In the rows, 128 means zero.
Each path below is one point turned by a fixed rotation once a step. After each direction that follows a path, write how fast that rotation turns it, in degrees a step (0 if it stays still).
Each turn is a multiple of 5 degrees from 10 to 175, or 0.
Each row of a path follows its step; steps can be skipped.
path 1
step 0: [140 129 130 133 140 145 121 142 126 129 138 112 127 129 127 125 119 127
 126 137 128 126 122 138 131 117 129 138 136 123 146 131 130 117 126 122
 124 125 135 136 132 126 122 133 139 123 125 114 133 120 133 120 146 113
 133]
step 1: [125 136 113 128 150 123 129 122 119 135 117 121 144 141 131 119 114 126
 125 139 125 138 121 128 124 117 139 126 119 135 124 128 132 127 140 124
 130 126 127 110 129 140 125 135 131 130 134 132 129 126 122 119 129 116
 128]
step 2: [135 131 120 139 133 131 130 125 118 128 127 122 125 138 130 113 132 126
 128 121 132 123 129 149 135 129 136 131 130 117 136 126 135 136 129 127
 116 131 141 139 142 138 129 111 129 122 147 132 139 133 137 126 137 118
 124]
step 3: [136 129 129 106 127 132 120 121 123 146 125 124 146 132 122 123 119 139
 125 142 136 127 124 129 133 128 135 125 125 135 130 122 117 133 132 122
 113 135 124 137 133 137 129 136 130 121 133 116 132 128 133 106 131 127
 130]
step 4: [136 126 120 135 146 131 121 132 122 115 141 130 131 132 136 119 127 125
 132 122 129 128 128 132 114 132 134 123 124 130 139 109 126 122 118 123
 116 128 144 127 133 132 130 141 125 136 137 121 134 110 131 118 130 119
 117]
step 5: [140 139 131 119 128 129 133 134 126 135 134 118 136 141 145 121 119 131
 134 129 132 129 115 124 126 109 136 138 140 127 141 136 126 143 138 130
 132 125 136 126 133 137 128 136 134 129 127 116 134 131 125 126 140 112
 132]
step 9: [127 135 116 126 138 122 122 130 136 122 134 129 136 146 141 129 121 136
 117 138 136 128 110 131 121 128 134 120 131 136 123 122 124 135 126 122
 127 133 141 136 127 135 130 143 122 122 134 120 132 119 146 121 128 111
 123]
step 10: [153 129 124 131 141 132 135 135 124 120 134 116 132 131 137 123 119 121
 140 137 138 130 139 132 136 128 131 146 130 128 139 124 135 128 136 132
 126 125 135 132 141 130 117 131 128 121 130 116 137 118 120 122 138 117
 132]
step 12: [136 138 124 136 136 130 128 126 123 134 129 124 134 123 129 112 139 131
 124 125 135 113 132 136 128 128 136 135 128 124 139 122 131 139 131 112
 129 135 140 138 140 137 132 124 114 123 133 138 146 123 124 115 125 121
 112]
Directions:
[125 132 129 126 131 129 128 130 127 125 129 131 133 127 130 131 129 123
 127 128 128 125 127 125 129 130 131 127 125 129 130 127 133 130 127 125
 127 127 124 125 129 125 131 129 127 125 131 130 131 127 130 130 127 129
 129]	135
[127 129 127 125 125 132 125 131 126 129 124 131 131 124 129 128 129 132
 125 126 128 125 128 127 125 129 129 126 132 129 129 126 126 127 121 129
 128 130 129 129 128 125 125 127 126 129 128 128 128 127 125 125 130 128
 125]	80
[128 128 130 128 129 124 128 124 129 128 126 129 129 130 129 125 125 128
 126 128 124 129 125 130 127 130 126 124 120 129 127 128 129 128 124 129
 129 130 131 125 129 125 128 129 128 128 127 128 125 125 128 128 131 131
 125]	145
[128 126 124 132 127 130 131 132 131 128 128 128 125 129 127 125 127 128
 127 126 128 127 125 127 128 128 126 129 129 128 129 126 130 131 125 125
 133 126 130 129 129 129 130 127 125 130 134 127 128 127 133 129 126 130
 126]	145
